One turn moves each row of this set onto another row. After a few examples, where does it send each row asked below?
k673: [-0.35 -1.61 -0.56 -0.80 -2.00 -0.14 -2.04  0.98  0.99 -0.86  0.11  1.79
  0.56  0.44  0.75  0.90 -1.15 -2.51  1.79]
k632: [ 3.11 -0.33 -0.27  0.33 -1.22  0.20  1.01  0.74 -1.36  1.90 -1.57  0.74
 -0.62  0.00 -0.79 -0.15 -0.38 -1.37  1.33]
k877: [-2.00  0.59 -0.11  0.08 -4.44 -0.92 -1.93  1.02 -0.85  0.78 -3.03  2.30
  0.49  0.86  1.35 -1.74 -0.26 -3.59  2.45]
k133: [ 1.28 -1.74 -0.16 -0.12 -3.80 -0.16 -1.11  2.36  1.08 -0.02 -1.39  1.14
 -1.43 -0.83 -0.75  1.97 -0.04 -2.75  3.05]
k481: [ 3.01  2.31 -0.85 -0.34 -2.56 -1.36 -1.27 -1.34 -1.58  0.32 -1.44  0.13
  0.52  1.69  0.24 -0.04 -0.15 -1.76  1.63]
k530: [-0.07  1.49  1.19  1.66 -3.04 -0.60 -0.30  1.19  0.78 -1.18 -3.74  1.90
 -0.65  0.42  0.09  1.27 -1.20 -3.10  3.18]
k237: [ 0.17  2.16  2.44  1.04 -3.69 -0.05 -3.26  0.50 -1.45  0.94 -1.47  1.41
  0.34  1.46  0.46  0.38  0.80 -2.94  2.51]
k346: [ 0.24 -0.60 -2.84 -1.44 -1.41 -0.34 -0.28  2.51 -0.41 -0.83 -2.43  0.63
 -1.51 -1.07  1.51 -0.50  0.38 -1.93  2.46]
k150: [ 0.93 -0.50  1.31 -0.13 -3.50  1.36 -1.39  1.52  0.29 -1.93 -2.29 -0.32
  0.67  0.66 -0.79 -0.18  1.76 -2.92 -0.25]
k432: [ 1.38  0.75  0.31 -0.22 -1.18 -0.59  0.59 -0.38 -1.38  2.07 -2.27  1.25
  0.24  1.95  2.22 -1.86  0.48 -2.52  1.26]
k476: [ 0.98  0.38  0.10  0.34 -0.57 -0.15 -2.52  1.49 -2.22  0.27 -0.32  1.63
 -2.30  0.47  1.07  0.32  2.08 -2.20  0.77]
k75: [ 0.23  0.25  1.24 -0.34 -3.28 -0.86  0.13  2.27  0.17  1.01 -1.85 -1.62
 -2.08 -0.30 -0.97  0.12 -1.29 -3.29  3.17]
k249: [ 3.24  0.50 -0.37 -0.02 -1.42  0.01  0.81  0.49 -1.51  1.40 -0.93  1.29
 -0.25  0.24 -0.92 -0.36  0.06 -0.85  1.70]
k348: [-1.51  0.65  0.65 -1.59 -3.22  0.29 -0.37  1.37  0.60  0.94 -3.72  1.16
  0.95 -1.71  0.58 -0.53  0.35 -2.11  2.02]
k519: [ 0.18  0.35  0.59  0.25 -3.29 -0.10 -1.19  3.82 -0.73  0.33 -3.03 -2.28
 -0.99  0.84  0.77  0.98  0.88 -2.84  2.87]
k217: [ 0.36  2.18 -0.08  0.10 -2.55 -2.70 -1.94 -0.24 -1.42  0.26 -3.27 -0.88
  0.90  1.12  1.71 -0.08 -1.18 -3.06  2.60]
k2: [ 1.38 -0.35  0.75 -2.02 -3.64  0.18 -2.33 -1.45 -0.58 -0.73 -3.31  0.56
 -0.60 -0.45  1.30 -0.14  1.85 -4.05  3.10]
k860: [ 1.89 -0.89 -0.52 -1.58 -2.36  0.52 -1.66  2.55 -2.51  1.12 -2.49  0.03
 -0.49  1.28  0.88 -1.24  1.88 -1.31  0.45]
k886: [ 1.93  1.86 -0.74  0.40 -3.77  0.15 -1.59 -0.23 -1.12  0.69 -3.41  1.37
 -0.47  2.95 -0.58 -1.01  1.18 -3.71  2.50]
k903: [ 1.15 -0.97  0.37 -2.00 -3.35 -1.52 -0.59  0.22 -1.33 -1.78 -4.12  3.13
 -0.38  1.07 -0.07  0.47 -0.20 -1.64  2.04]
k967: [-0.20  1.05 -0.40  1.14 -3.79 -1.70 -0.60 -1.21 -2.24 -0.39 -2.72  0.96
  0.85  1.84 -0.45 -1.87  1.07 -2.51  1.97]
k942: [ 2.60 -0.54 -0.16 -0.34  0.97 -1.54 -1.43  0.74 -1.14  0.19 -1.35  0.68
 -0.26 -0.31  1.62  0.44  1.09 -2.07  1.49]
k455: [ 2.81  2.24 -1.18 -0.58 -2.74 -1.40 -1.01 -1.23 -1.22  0.42 -0.73  0.29
 -0.18  1.46 -0.23 -0.94  0.08 -2.00  1.09]
k494: [ 0.83  0.29  2.33 -1.96 -2.14  0.99 -1.17  1.21 -2.31 -1.19 -0.44  1.54
 -0.53  1.27  1.65 -0.65 -1.06 -2.76  2.29]
k528: [-0.70 -0.96  0.33  0.90 -3.14 -3.15  0.10  1.29 -0.17 -0.29 -1.46  0.01
 -2.17 -0.15 -0.29 -0.73  1.60 -4.04  2.17]
k402: [-0.36  1.44 -1.93  0.71 -3.84 -1.47 -2.25  1.00  0.32 -0.55 -3.13  0.02
  0.14  0.45  0.38 -0.03  0.22 -2.35  4.59]
k64: [ 2.04  1.58  0.00 -2.02 -2.59  0.91 -0.49  2.46 -0.46 -0.25 -0.14  0.84
 -1.72 -0.94  1.29  0.90  0.99 -2.17  1.56]
k374: [ 1.09 -0.55  1.17 -2.28 -2.91 -1.35 -0.29 -0.14 -1.64 -1.31 -3.96  3.20
 -0.36  0.87 -0.14  0.24 -0.57 -2.34  2.37]
k170: [-0.54  0.21  1.40  0.94 -3.10 -2.62 -0.69  1.58 -0.79 -0.21 -3.94 -1.54
 -0.96  1.01  1.09 -1.01 -0.06 -4.39  2.03]
k581: [ 0.99 -0.84  0.27  1.39 -0.98 -0.31 -0.35  1.72 -2.11 -0.05 -0.53  0.13
 -1.40 -2.10 -0.03 -0.51  1.59 -2.46  2.78]
k730: [-0.05 -0.59  0.23  1.92 -3.58 -0.79 -2.37 -0.12 -1.47 -0.13 -2.56 -1.32
  0.17  0.04 -0.36  0.01 -0.75 -3.17  4.24]
k597: [ 1.59 -0.08 -0.37 -0.25 -3.05 -0.08 -2.85 -0.54 -0.98  0.21 -3.20  1.33
  0.17  2.19  3.00 -0.61  0.41 -3.40  0.32]
k986: [ 0.19 -0.43  1.47  1.34 -5.00  0.41 -1.76  2.64 -1.17 -1.52 -3.23  0.61
 -0.40  0.04 -0.67 -0.80  0.84 -3.34  3.06]
k114: [ 0.48 -0.69  1.29 -0.56 -3.39  1.32 -0.81  1.51  0.39 -1.64 -1.98 -0.99
  1.01  0.38 -0.43 -0.62  1.38 -2.52 -0.14]
k518: [ 0.81  0.76  1.88 -2.14 -2.54  1.45 -0.73  2.12 -2.40 -1.04 -0.87  1.44
 -0.52  1.46  1.68 -0.73 -0.59 -2.98  2.28]
k425: [ 1.69  0.75  0.44 -0.99 -1.46 -2.27 -0.25  2.20 -0.34 -1.59 -0.98 -0.31
 -2.22 -0.67 -1.23  0.16  1.32 -2.20  1.07]
k659: [ 0.99  0.38 -0.86 -0.37 -2.66  0.37 -0.56  1.76 -0.35 -1.56 -2.46 -0.03
 -2.18  0.72  0.08  1.45  1.23 -5.65  2.46]
k717: [ 0.72  2.15 -0.24  0.27 -1.97 -2.71 -2.46  0.15 -2.00  0.04 -2.80 -0.48
  1.53  0.69  1.24 -0.33 -0.97 -2.64  2.85]
k25: [ 0.55  0.03  1.74  1.04 -3.04 -2.38 -0.55  1.42 -0.61  0.33 -4.07 -1.48
 -0.52  1.53  1.39 -0.84 -0.51 -4.12  2.35]
k895: [-1.29  0.05  0.27 -1.83 -3.00  0.22 -0.45  0.90  0.62  0.79 -3.55  0.39
  1.39 -1.87  0.49 -0.39  0.72 -2.65  2.38]
k639: [ 1.43  0.95 -0.21  0.93 -0.72  0.26 -0.94  0.55 -1.32  1.38 -3.30  3.25
 -0.75  0.96  0.98 -0.94 -0.68 -1.26  2.05]
k207: [ 0.76 -0.35  0.07  0.11 -3.55 -1.48 -2.57  0.07  0.01  1.27 -1.88  2.17
 -0.03  1.40  0.82 -1.11  0.35  0.37  1.05]
k950: [ 1.90  1.02 -0.81 -1.41 -1.39 -0.73 -0.86  1.55 -1.51 -0.69 -3.18  2.34
  0.60  0.31  1.37  1.03  0.32 -1.04 -0.26]
k778: [ 0.05 -0.68 -0.24  0.13 -2.47 -1.87 -0.20  2.67  0.76 -0.31 -1.73  0.38
 -2.95  0.64  0.43  0.81  0.78 -0.96  0.50]
k797: [ 1.48 -1.20  0.27  0.94 -0.99 -0.02 -0.10  1.88 -1.48  0.70 -0.10  0.56
 -1.61 -1.49 -0.39 -0.89  1.45 -2.38  2.65]
k873: [-0.39 -1.79  0.05 -0.96 -2.11 -0.46 -1.77  0.87  0.46 -1.10  0.40  1.39
  0.77  0.72  0.17  0.75 -0.99 -2.16  1.08]
k285: [ 1.16 -0.50  0.66 -1.89 -3.78  0.50 -3.06 -1.05 -0.77 -0.02 -2.79  0.54
 -0.81 -0.27  1.85  0.21  1.88 -3.86  2.99]
k243: [-0.54 -1.77  0.44  1.29 -2.32 -2.49 -0.41  1.84 -0.25 -0.42 -1.75 -0.05
 -2.19 -0.59 -0.41 -0.91  1.49 -3.87  2.16]

k986 -> k133
k455 -> k717
Where do these go?
k402 -> k519
k494 -> k374
k207 -> k237
k243 -> k797
k673 -> k518
k730 -> k75

One turn moves each row of this set onto another row. After a few examples, where does it send each row asked below?
k983: [-3.26 -0.90 -0.30 -0.25 -2.63 -0.15 -1.08 -0.05 -1.85 -2.31 -2.99 -1.21
  0.50  0.84  1.28  0.45  0.82 -0.13  0.70 -1.91 -0.72  0.16  0.73  2.54
  2.30 -0.68  0.48  0.62 -0.91 -0.29 -0.42  0.02  0.04 -0.55]
k446: [-0.70 -1.71  1.37 -1.08 -2.98 -0.42 -0.11  3.29 -0.49 -0.17 -2.72  0.81
  0.19 -0.94  0.74  0.53 -0.51 -1.05  0.00  0.07  1.85 -1.43 -1.11 -0.34
 -0.69  1.02 -0.24  0.64  0.96 -0.25 -0.75  0.44  1.15 -0.35]
k562: [-2.49 -2.25  1.10  0.87 -1.79 -1.68 -2.37 -1.01  0.14 -2.81 -2.30 -0.86
  0.95  0.05 -0.60  1.36  1.69  1.14 -2.36 -1.52  0.20  1.37  0.51 -0.99
  0.50  0.44  1.11  2.07  2.75  0.25 -0.44 -1.00 -0.65 -0.47]
k545: [-4.57 -0.24  1.02 -0.92 -1.05 -1.06  0.78  0.84 -0.34  0.72 -0.88  1.16
  0.05 -0.62 -1.03  0.27 -0.09  0.20 -3.15 -1.04 -2.28 -1.79 -1.20 -1.61
 -0.01 -0.37 -0.19  1.37  2.47  1.33 -2.55 -0.26 -0.72 -2.80]
k382: [-3.95 -3.35  0.03 -0.26  0.07  0.51 -1.83  0.94 -1.01  0.12  0.63  0.35
 -0.50 -1.07 -2.81 -1.11 -0.66  0.82 -1.88  0.80  0.91  0.36 -0.45  1.16
  2.34  1.27 -1.83  2.04  2.40  1.58 -1.39 -0.77 -1.00 -2.14]
k109: [-5.07 -0.40  0.35 -1.32 -1.32  0.29  0.37  0.34 -0.84 -0.48  0.02 -0.99
  0.52 -2.18  0.71  1.10 -0.20 -0.84 -2.66 -0.41 -1.23 -0.31 -1.22  0.38
 -0.19  0.21  1.57  2.35  0.05  2.34 -0.86  1.87  1.39 -0.79]
k689: [-3.42 -1.90  0.91 -0.12 -3.54  0.64 -0.28 -0.45 -2.79 -0.77 -1.65 -1.65
  0.21 -0.89  0.42  0.80 -0.22  0.43  0.55 -1.19  0.55  1.34  1.74  2.46
  1.30 -2.34 -0.38 -0.43  0.24  1.28 -0.92 -0.83  0.97 -1.87]
k998: [-2.71 -0.83 -0.49  0.36 -3.67  0.68 -0.23  0.07 -1.20 -0.06 -2.66 -0.87
 -0.12  2.42  0.94  0.53  2.17  0.59 -2.09  0.15  0.02  0.16  0.42 -1.48
  1.60  0.28 -0.83  1.41 -0.54  0.46 -0.65  0.35 -1.56 -2.10]
k103: [-1.69 -2.01  1.25 -2.24  0.18  0.21 -0.85  0.23 -2.35  0.68  0.78 -0.80
 -1.47 -1.88  0.16  1.38  0.86  0.66 -1.60  0.35 -0.17  0.15  2.25  1.22
  1.58  0.77  0.08  0.20  1.91 -1.26 -0.71 -1.12 -0.03 -2.23]
k17: [-2.12 -0.62  0.11 -1.50  0.21 -1.91  0.64 -0.07 -1.72 -0.74  0.54 -0.28
 -2.38 -0.63  0.52  1.02  0.22 -0.09 -0.59 -2.46 -0.41  1.49 -1.60 -0.89
  0.99  0.43  0.68  3.02  0.22  0.70 -0.94 -1.58  0.03 -0.44]
k754: [-1.37 -2.72 -0.65  0.94 -1.71 -0.86  1.24  0.69 -0.24 -2.33 -1.79 -0.41
 -0.36 -1.00 -1.08  0.61  0.55 -0.88 -1.82  0.78  0.16  1.20  0.62  0.57
 -0.79 -1.19  2.13  3.64  2.50  0.93  0.16  1.65 -0.40 -1.42]
k617: [-4.13 -3.62 -1.96  0.02 -3.65 -0.64 -0.31  1.49 -1.56  0.41 -0.36  0.03
  0.04 -0.68  0.16 -1.19  0.02 -0.42 -1.20 -0.33  0.72 -0.98 -1.15  2.43
  1.41 -0.62 -1.10 -0.52  1.69  0.86 -0.04 -2.90  0.72 -0.05]
k552: [-2.60 -2.94  0.06  1.77 -2.74 -0.90 -0.36  1.35 -1.17 -2.17 -2.83  0.87
  1.07  0.44 -1.37 -0.19  1.20 -1.84 -0.70  0.58 -0.19  0.59 -1.18  1.66
 -0.22  0.10  0.86  3.50  3.02  0.48 -0.20  1.24 -0.67 -0.22]
k604: [-2.26  0.35  1.28 -0.64 -1.99 -2.02 -0.90 -0.15 -0.97  0.61 -1.15 -1.59
  0.38  0.11  0.17  1.40 -0.39  0.51  0.59  1.43  1.28 -1.25  0.69 -0.26
  0.26 -2.59 -1.76  0.55  0.80  1.16  0.19 -0.04 -0.64 -1.95]
k40: [-3.31 -1.08  0.19  0.09 -3.10  0.00 -0.64 -0.06 -1.99 -2.80 -3.48 -1.51
  0.32  0.78  0.88 -0.11  0.78 -0.20  1.13 -1.36 -0.24  0.76  0.58  2.15
  2.28 -0.76  0.73  0.61 -0.26 -0.35  0.10 -1.04  0.24 -0.97]
k102: [-4.04 -2.72  0.61  0.21 -1.91 -2.64 -1.23  1.09 -1.97 -0.79 -1.28  1.51
  0.45  0.86 -1.25 -1.16  0.41 -0.99 -1.04  0.38 -1.62 -0.56 -2.01  1.36
 -0.15  1.74 -0.86  1.95  4.04  1.00 -0.65  0.24 -1.04 -0.28]
k396: [-3.83 -0.56  2.55 -1.24  0.06 -2.02  0.64  1.12 -0.77 -0.98 -0.32  0.52
 -0.59 -1.41 -1.07  0.34  1.20  0.50 -1.56  0.42 -0.11 -0.50 -0.51 -1.97
  1.51  1.06  0.73  2.67  3.03  1.39 -2.47 -1.59 -0.73 -2.97]
k671: [-0.47 -3.33  0.93 -1.08  0.03  0.36  0.96  2.40 -2.45 -0.37 -1.18 -1.04
 -0.24  0.11  1.66 -1.17  0.69  1.20 -1.96  1.96  0.49  0.73  0.15 -0.07
  0.70  0.34 -0.76  1.11 -0.12  0.20 -0.99  0.22  1.41 -2.69]
k569: [-3.54 -1.51  0.80 -0.40 -3.38  0.03 -0.70 -0.59 -3.28 -0.85 -0.88 -1.46
 -0.01 -1.02  1.04  1.52  0.42  0.92  0.66 -1.15  0.80  0.96  1.47  2.61
  1.36 -1.71 -0.92  0.21 -0.32  1.41 -1.03 -1.00  1.02 -1.51]
k595: [-2.67 -3.58 -0.17  0.88 -0.08  1.55  0.41  0.06 -1.85 -0.31 -0.29  0.77
 -0.33 -0.61 -1.95 -0.36 -1.58  0.89 -0.63  0.94  1.23  1.14 -0.84  1.43
  1.03 -1.67 -2.39  2.60  1.68  1.16 -0.23 -1.67  0.49 -2.08]
k669: [-0.31 -4.22 -0.28 -1.27  0.53 -0.92  0.00  2.60 -2.42 -0.37 -1.32 -0.98
  1.11 -0.52 -0.37 -0.98  2.29 -0.04 -1.32  0.90  0.51  1.30  0.60 -0.08
  2.12  1.09  0.43  1.62  2.00  1.10 -1.30 -0.58  1.00 -1.94]
k791: [-3.69 -1.07  1.67 -0.42 -2.65 -0.14 -0.37 -0.07 -1.06 -0.17 -1.22 -0.11
 -0.08 -0.41  0.78 -0.13  1.61 -1.52 -1.12 -0.51 -1.63 -2.67 -0.65  1.08
 -0.16  2.49 -0.03  0.40  0.91 -2.23 -0.74 -0.32  1.39 -0.47]
k962: [-2.64 -2.39 -0.51 -0.50 -2.58 -0.32  0.75  2.84 -1.12  0.71 -1.76  1.59
  1.00 -1.65 -0.11 -1.42 -0.67 -1.08 -0.65  0.19  0.80 -2.52 -1.99  0.61
 -0.10  0.48 -0.88 -0.07  1.31  0.77 -0.43 -1.36  1.80 -0.13]
k233: [-4.70 -0.74  1.54 -1.01 -0.60 -0.67  1.26  1.26 -0.10 -0.02 -0.95  1.79
 -0.20 -0.54 -0.59 -0.81 -0.34 -0.03 -2.98 -0.71 -2.13 -1.84 -1.09 -1.60
  0.81 -0.02  0.36  1.33  2.38  0.92 -2.50 -0.16 -0.61 -2.59]
k69: [-2.55 -2.57 -0.40  0.76 -1.21  1.22  2.21 -1.11 -0.42 -1.41 -1.34  0.51
 -0.78 -0.30 -1.12  0.38 -1.50  0.32 -0.54 -0.04  0.61  0.10 -1.61 -0.61
 -0.77 -0.75 -1.65  3.31  1.17  0.79  0.41 -1.65  1.98 -1.63]
k44: [-3.86  0.15  1.40 -1.07  0.16 -2.17  0.07  1.01 -0.52 -1.01 -0.49 -0.28
 -0.55 -1.15 -1.26  0.44  1.68  0.89 -2.11  0.33 -0.46 -0.77 -0.83 -1.89
  1.56  0.88  0.55  3.15  2.42  1.07 -1.97 -1.82 -1.20 -3.15]
k304: [-2.47 -4.25 -1.22 -0.82 -0.43 -1.36 -1.56  0.66 -1.22 -0.59 -1.81 -2.29
  2.12  0.71 -0.87  0.37  1.67 -0.95 -0.10  0.13  0.14  0.90  0.27  2.03
  2.55  0.94  0.37  0.52  2.77  1.32 -1.00 -0.96  0.99 -0.80]
k865: [-4.29 -1.51  0.35  1.80 -1.05 -0.43 -0.25 -1.70 -0.32 -0.73 -0.91  0.03
  0.18 -1.05 -0.05 -0.15 -1.68  2.60 -3.07  0.03 -0.14 -0.55 -0.55  0.88
 -0.81 -1.57 -0.61 -0.46  1.08  0.97 -0.29 -1.88  0.08 -1.17]

k983 -> k545
k865 -> k103
Where do these go?
k40 -> k233
k595 -> k669
k382 -> k304
k446 -> k69
k604 -> k17

